In the data rows, zero lies at 4.5, halfway between 4 and 5.
Some points, one per row:
[4 4 5 3 6 4 5 4 2 6 4 6]
[5 3 5 2 2 2 5 3 2 4 3 2]
[7 6 2 6 3 4 6 6 7 7 2 5]
[5 7 5 7 7 6 4 7 7 5 2 2]
[4 3 7 7 5 4 2 6 7 3 7 4]
[4 6 5 3 6 6 6 3 2 7 2 7]
[3 7 2 3 5 7 6 3 3 2 2 6]
[3 6 7 6 6 6 4 7 7 6 7 7]
[3 2 7 3 2 2 2 6 4 2 8 4]
[4 5 3 2 6 6 6 3 2 7 3 6]
[5 3 4 2 2 2 5 3 2 3 5 3]
[5 3 6 2 2 2 5 3 2 4 3 2]
[6 5 6 2 3 3 6 3 2 4 2 3]
[4 6 2 6 6 6 3 7 7 5 4 4]
12 more points follow, each with its number after it:
[7 4 6 4 3 3 5 3 4 3 3 3] 0
[3 4 2 2 2 5 5 3 4 4 5 4] 1
[5 3 5 2 2 2 5 3 2 3 6 3] 2
[5 4 3 2 3 2 4 3 2 3 3 2] 3
[6 6 5 6 5 6 6 3 5 3 2 4] 4
[3 3 3 7 4 5 2 7 7 4 7 7] 5
[6 6 6 6 5 6 6 3 5 3 2 4] 6
[5 7 2 3 3 7 5 2 6 2 4 3] 7
[5 3 6 2 2 2 5 3 2 3 5 3] 8
[6 4 4 3 7 6 7 3 2 7 2 6] 9
[4 7 3 5 7 6 4 6 5 4 3 4] 10
[6 6 4 7 3 5 6 6 7 7 3 6] 11
Which two of these numbered points are nearest to each point below, ignoring the direction in which the first points spread most? Their numbers follow each, nearest first.
[5 7 3 7 6 6 3 7 7 5 2 2] > 3 10
[5 3 3 2 5 5 6 3 2 7 3 5] > 9 10
[7 4 2 6 2 4 6 7 7 7 2 5] > 11 0
[6 7 6 6 5 5 6 3 5 3 2 4] > 6 4
[5 4 7 2 2 2 5 3 2 3 5 3] > 8 2
[3 7 3 2 5 7 6 3 3 3 3 6] > 10 1
[6 4 2 7 3 5 5 7 7 7 3 5] > 11 3
[3 6 2 7 6 7 3 7 7 7 6 6] > 1 2
[5 4 7 2 3 2 6 3 2 4 5 3] > 8 2
[5 3 4 2 5 5 6 3 2 7 3 5] > 9 10
[5 3 3 2 4 5 6 3 2 7 3 5] > 9 1
[6 5 3 5 5 5 6 3 5 3 2 4] > 4 6
[5 7 2 7 6 6 3 7 7 5 2 2] > 3 10
[5 3 3 2 2 2 5 3 2 3 5 3] > 2 3
[7 3 6 5 3 3 5 3 5 3 3 3] > 0 8
